In the data rows, zero lies at 4.5, halfway between 4 and 5.
Here are some points, each followed by its number:
2,5,2,4,4,3,3,5,4,4,5,2,7,4,7,1,5,3,8,4,4,5,4,3,7,8,4,5,7,5,6,7,5,5,4,2,2,6,4,5,4,5,5,3,2,4,4,3,4,5,4,5,4,4,6,5,2,4,4 0
3,5,4,6,5,4,5,5,3,5,5,5,4,4,4,5,6,5,5,3,5,4,5,4,4,5,5,4,6,4,4,4,5,4,3,7,5,4,5,4,4,5,5,6,4,4,3,4,4,3,4,5,4,6,5,3,6,4,5 1
5,7,4,6,3,5,2,4,1,6,4,5,7,7,6,4,3,4,5,2,6,5,5,4,6,5,6,5,3,5,2,5,6,4,4,5,4,4,1,3,4,5,5,7,6,3,5,4,3,5,5,4,4,7,5,8,2,5,4 2
4,7,4,5,4,6,1,4,3,4,5,9,7,7,4,1,4,7,2,1,6,4,5,2,7,4,1,8,8,4,8,7,7,6,6,5,3,6,5,4,6,4,4,3,4,3,4,2,3,2,3,3,7,3,4,3,3,4,3 3
4,3,3,6,4,3,6,6,8,1,5,1,4,2,6,2,5,4,4,5,3,6,6,4,6,7,4,3,7,2,3,5,5,3,8,2,4,5,5,5,4,7,4,3,4,4,4,5,6,6,5,4,4,5,5,4,6,4,6 4
9,5,3,6,6,8,4,7,4,4,1,6,6,6,6,3,0,5,4,5,1,5,5,4,5,3,4,5,2,4,3,4,7,6,4,5,3,7,3,3,4,8,5,5,4,4,2,5,4,6,4,5,3,6,2,7,3,4,4 5
6,3,6,5,5,5,4,2,4,4,5,5,5,4,3,7,4,5,2,6,7,4,5,5,3,4,5,6,5,5,3,4,5,4,6,5,6,3,4,4,6,3,4,5,6,5,6,6,5,6,5,4,5,3,6,6,6,6,7 6
2,2,8,2,3,1,3,6,5,9,5,8,5,6,9,2,8,3,4,3,4,7,3,4,4,6,5,6,0,5,9,7,1,3,3,1,4,3,3,5,3,1,4,2,5,1,5,4,6,4,5,5,7,1,5,6,3,5,3 7
4,4,5,6,4,5,5,4,5,3,4,4,4,4,4,5,4,4,5,5,5,4,5,5,4,4,5,5,4,5,5,4,5,5,5,4,5,5,3,5,6,5,6,5,4,4,5,4,4,5,6,5,5,4,4,4,4,6,6 8
9,5,2,4,2,2,5,9,5,8,8,6,5,7,8,5,5,4,6,5,1,6,1,5,4,4,5,4,3,7,5,3,3,8,3,4,6,5,6,3,3,4,7,2,5,5,5,2,6,2,2,9,3,2,2,4,2,5,4 9
5,5,3,7,4,4,6,5,4,5,8,3,2,4,4,7,6,4,5,4,4,5,4,4,2,2,2,3,5,4,4,2,5,6,7,5,5,4,4,3,4,4,5,4,7,6,5,6,5,3,3,7,4,5,4,2,7,2,6 10
2,4,5,2,4,3,4,4,4,5,4,5,3,5,2,7,4,4,3,8,5,2,5,6,4,0,5,3,4,7,5,2,4,6,3,6,6,7,4,6,5,2,4,6,5,4,4,5,5,2,7,6,7,2,4,3,7,5,3 11
New points follow, each followed by the number of its nearest point above by angle, seen from the average point of the numbered points.
5,3,6,6,6,4,2,7,3,4,5,6,5,8,5,2,8,6,5,4,4,4,3,2,5,5,3,4,1,2,8,7,0,4,4,4,2,1,3,4,4,5,4,1,3,4,3,4,5,6,5,2,4,4,3,5,5,6,4 7
8,4,4,7,6,6,5,5,7,4,3,2,4,4,5,4,3,7,6,5,5,5,6,7,3,4,6,5,4,4,3,5,8,6,5,7,4,8,7,5,3,6,2,6,4,5,3,4,3,3,6,3,3,8,3,5,1,2,7 5
4,7,4,4,3,4,5,4,6,3,4,4,6,6,5,2,4,3,5,4,4,4,5,6,8,6,5,5,4,5,5,6,4,4,5,4,2,5,7,3,5,5,6,2,3,7,5,3,4,4,7,4,2,6,2,5,4,6,3 0
4,3,5,2,4,5,6,6,6,6,6,1,2,5,7,5,4,2,6,6,2,2,5,4,6,8,7,6,5,5,3,2,7,3,5,4,7,4,9,2,2,1,4,6,2,8,5,4,6,6,7,5,3,4,5,6,2,5,4 4
6,6,2,5,7,5,5,6,5,5,3,4,4,6,4,4,4,4,4,4,4,3,6,4,6,7,5,6,7,6,4,4,6,3,2,6,5,4,7,3,4,7,5,5,4,7,4,3,4,4,4,4,6,5,5,4,6,5,2 1
5,4,6,4,3,5,7,6,5,5,4,2,4,4,6,7,3,2,7,6,4,2,5,5,6,9,8,5,6,6,3,4,7,2,5,4,7,6,9,3,2,3,5,6,4,8,6,4,7,8,5,3,3,7,5,7,1,2,5 4
6,6,2,2,3,6,4,4,6,3,4,8,9,4,5,4,2,4,3,8,5,5,4,5,5,2,5,6,4,5,2,5,5,6,3,0,5,6,1,6,7,5,7,3,6,1,8,7,5,7,3,7,6,1,5,8,3,5,6 6
5,5,4,4,5,3,7,4,5,4,3,5,2,2,4,4,5,5,5,6,4,5,4,7,4,5,4,2,5,5,6,6,3,4,3,4,3,6,3,8,6,9,6,5,4,5,4,4,4,3,4,4,7,3,3,0,6,7,3 8
4,4,5,4,5,4,6,5,5,6,4,4,4,5,3,6,4,3,4,5,5,6,5,5,3,3,6,4,3,5,6,3,3,4,3,4,6,4,4,7,4,4,5,6,6,4,5,6,5,4,4,5,5,4,5,4,8,5,5 11
8,3,3,8,5,4,3,7,8,4,5,1,3,5,5,3,6,4,5,6,4,5,7,5,3,5,3,5,4,5,8,7,3,7,9,2,2,5,4,4,4,3,1,1,6,3,3,4,5,3,4,5,4,4,3,4,4,6,7 4
6,5,4,6,5,6,5,6,5,5,5,3,6,4,5,4,5,5,6,5,4,4,5,5,4,6,5,4,5,6,5,4,5,5,5,5,4,5,5,5,5,4,3,5,4,5,5,4,6,4,4,4,5,6,5,5,4,5,6 4
4,3,4,4,3,3,2,4,5,4,5,6,3,3,7,6,3,4,4,4,6,5,3,3,5,4,5,3,4,2,5,6,3,4,5,5,6,3,4,4,4,5,5,5,4,3,6,7,4,5,4,5,3,5,5,5,5,4,3 6
7,4,4,4,6,4,5,4,8,4,4,3,0,4,7,4,3,4,4,5,2,4,4,4,5,6,6,2,5,4,4,6,6,5,4,4,3,4,6,5,3,6,4,6,3,5,3,4,2,5,6,4,3,5,2,4,5,2,1 4
4,2,5,4,5,3,5,6,7,5,4,3,4,4,4,5,5,3,4,6,5,3,6,7,4,6,6,5,5,5,5,4,5,3,4,4,6,4,8,6,4,5,5,4,4,4,3,6,5,6,6,6,5,3,5,6,6,4,6 4
2,6,3,5,3,5,4,2,5,5,3,5,5,6,3,5,5,4,5,6,4,2,6,5,4,3,5,4,9,8,3,5,6,7,4,3,5,7,6,3,7,3,6,5,3,4,6,2,5,2,7,6,7,5,4,3,6,2,7 11
8,6,5,6,6,7,3,5,5,5,3,5,5,7,1,6,3,5,3,5,8,3,5,6,4,1,4,7,8,6,6,7,4,6,4,7,4,6,7,5,6,4,2,4,5,7,4,3,6,1,4,4,6,7,4,3,6,6,5 3
7,3,6,0,6,0,7,3,9,3,5,5,1,3,9,2,8,5,8,7,2,6,1,4,3,7,4,6,1,1,1,6,4,5,4,0,6,5,6,3,4,3,3,4,1,8,7,2,4,5,5,6,4,7,3,5,2,3,3 4
